In the rows, 128 means zero.
Turns, then the turns between two rows, first turn first; the first pair answered:
turn Vef:
[150 140 113 152 106 138  70 154 158 137 122 139  98 105 145 126 127] |-> [128 142 131 136 107 132  68 154 163 130 128 148 120 107 142 133 152]
[107  85 125 128 114 142 145 138 134 141 151 142 131 140 120 162 146] |-> [113  79 135 117 121 136 142 128 130 136 143 132 136 144 120 154 150]
[113 133 121 145 148 133 151 150 114 106 137 144 171 115 106 170 105] |-> [111 123 128 141 158 127 155 142 116 105 136 131 174 112 107 162 112]
turn kep:
[154 107 126 127 133 130 176 143 159 143 135 116 148 127  95 139 121] |-> [160 104 124 126 134 126 174 144 156 147 126 111 144 129  95 134 121]
[134 101 159 124 112 101 124 135 178 153 132  89 114 139 171 111 115] |-> [146  99 151 131 121  92 114 120 156 147 109  85 117 129 169  94 111]
[208 125  63 168 110 166 119 120  76 186 117  92  41 151 114  95  72] |-> [187 141  62 161 117 163 136  99  28 169 100 109  64 146  93  98  72]
[136 135 117 145 111 147 124 147 136 150 142 155  84 121 149 147 130] |-> [149 133 118 149 114 143 119 148 131 148 131 144  79 114 148 135 131]
turn zer:
[158 115 126 107 150 118 173  66  97 146 130  59 118 147 118 103 109] |-> [ 97 138 118  92 122 136 201 104 116 155 169 101 120 169 118 159 109]
[103 130 118 129 120 146 129 124 114 122 127 148 125 129 125 129 124] |-> [114 128 113 137 120 146 113 121 106 119 115 142 129 126 127 126 125]
[118 115  91 139 115 138 132 113  85 148 134 131 128 119 134 134 100] |-> [120 125  95 142 114 141 130 110  88 145 128 133 133 117 133 132  99]
[ 83 151 108 111 125 143 150 162 117 116 142 164 150 132 118 176 144] |-> [116 157 104 130 119 124  93 160 113 103 112 173 143 100 120 156 155]
turn roto:
[108 133 136 135 143 132 155 133  94 121 132 136 112 128 126 126 112] |-> [101 137 147 132 138 126 149 133  95 107 127 144 132 125 124 125 133]
[183 100 135 133 134 108  98 133 132 139 132 132 129 108 130 112 132] |-> [186 107 123 141 136 116 108 127 121 146 125 137 122 102 129 108 119]
[174 174  81 145  84 173 101 148 135 134 121 103 104 104 117 114 114] |-> [152 193  86 141  84 166  97 143 117 111 107 122 125  92 112 120 130]
[120 117 133 130 128 134 139 133 130 131 138 128 117 130 119 131 114] |-> [121 120 134 131 129 135 140 127 122 130 137 134 122 130 116 131 111]
turn nir:
[136 133  97 134 135 125 101 132 102 108 101 131 153 138 110 102 128] |-> [120 111 127 110 142 125 134 144 138 105 136 111 170 162 115 115 141]
[147 106 116 119 134 158 117 157 137 138 136 134 117 131 132 145 123] |-> [161 104 114 118 139 153 107 148 125 132 122 133 124 122 135 133 127]
[161 141  81 150 122 143  94 114  70 138  94 165 103  75 103  90  93] |-> [148  75 172 108 159 115 115 118 164 121 122  95 180 120 123  59 156]
Pairs:
Each pair is two turns apart.
[168 122 114 173 113 136  89 197  90 133 110 121  92  82 161 158 110] |-> [149 109 167 152 124 117  71 207 131 110 111 114 148  92 170 147 164]
Vef then nir
[110 146 116 126 119 148 149 139 127 136 145 152 112 136 142 159 116] |-> [147 124 116 134 145 124 128 100  99 125  97 115 128 122 125 105 123]
nir then zer
[175 114 124 145 125 119  79 125 127 124 108 131 118 100 143 108 129] |-> [131  95 132 119 147 140 176 119 142 147 152  96 128 147 137 121 100]
zer then zer
[128 122 166 128 155 113  95 114 121 120 136 137 152 104 101 106 143] |-> [133 108 160 125 168 122 141 106 119 135 144 113 140 124  95  99 117]
Vef then zer
[123 110 155 110 149 108 141 124 138 109 112 110 172 140 121 114 171] |-> [106 133 124 117 118 144 162 158 154 152 157 138 112 158 130 160 123]
nir then kep
[146 123  96 145 134 133  99 134 121 145 125 104 107 127 129 100 111] |-> [112 149 105 143 113 140  77 158 133 133 133 138 116 130 132 141 133]
Vef then Vef
[ 97 150  99 128  91 166 156 145 123 152 158 149  90 135 133 154  88] |-> [131 149 103 143  81 158 104 154 131 158 136 154  77 116 145 135 102]
kep then zer
[101 174 133 115 118 116  97 134 103  92 121 181 161  99 120 170 167] |-> [130 143 155 113 138 101  82 110 120  84 106 142 181 103 118 128 188]
nir then zer
[150 131 132 112 142 121 108 103 101 126 103 100  99 120 126  83 103] |-> [104 155 132  98 142 125 142 103  79 111 110 127 132 125 105 103 106]
kep then kep
[185  99 119 142 154 140 119  83 126 118 109  78 103  97 122  81 136] |-> [158 155  86 156  98 162  84 134 128 129 138 153  71  81 136 148 120]
Vef then Vef
[122 140  97 139  80 131  98 174 165 145 153 166  80 129 137 166 120] |-> [170 110 123 145 104 109  47 144 173 129 110 125 104 109 138 109 149]
kep then nir
[148 128 148 130 133  99  88 122 117  98  88 126 167 100 104  98 169] |-> [175 105 145 135 136 102  89 117 125 112  85 104 142 107 112  84 156]
Vef then roto
[123 144 113 164 151 131 136  93  61 110 108 152 134 108 124 125 110] |-> [ 89 146 124 148 151 142 171  99  74 112 131 152 146 129 123 152 108]
zer then kep
[134  77 142 138 165 108  92 104 186 126 112  84 147 126 138  94 169] |-> [100  75 138 122 171 121 164  88 169 132 132  80 164 152 125 103 148]
kep then zer
[123 128 145  97 127 104  96 121 157 105 115 133 157 133 123 119 159] |-> [119 115 144  92 146 109 124 113 156 116 129 112 163 144 121 108 148]
zer then zer
[138 129 117 166 143 163 132  83 103 157 111 114  68 120 113 113  97] |-> [ 99 105 161 135 159 160 181  89 146 150 152  88 109 156 123 120 116]
nir then zer
[173 101 117 164 126 131 177 125 113 205 105  98 115 125 115 101  82] |-> [131 107 129 148 124 137 218 143 137 202 143 105 132 148 118 133  85]
nir then zer
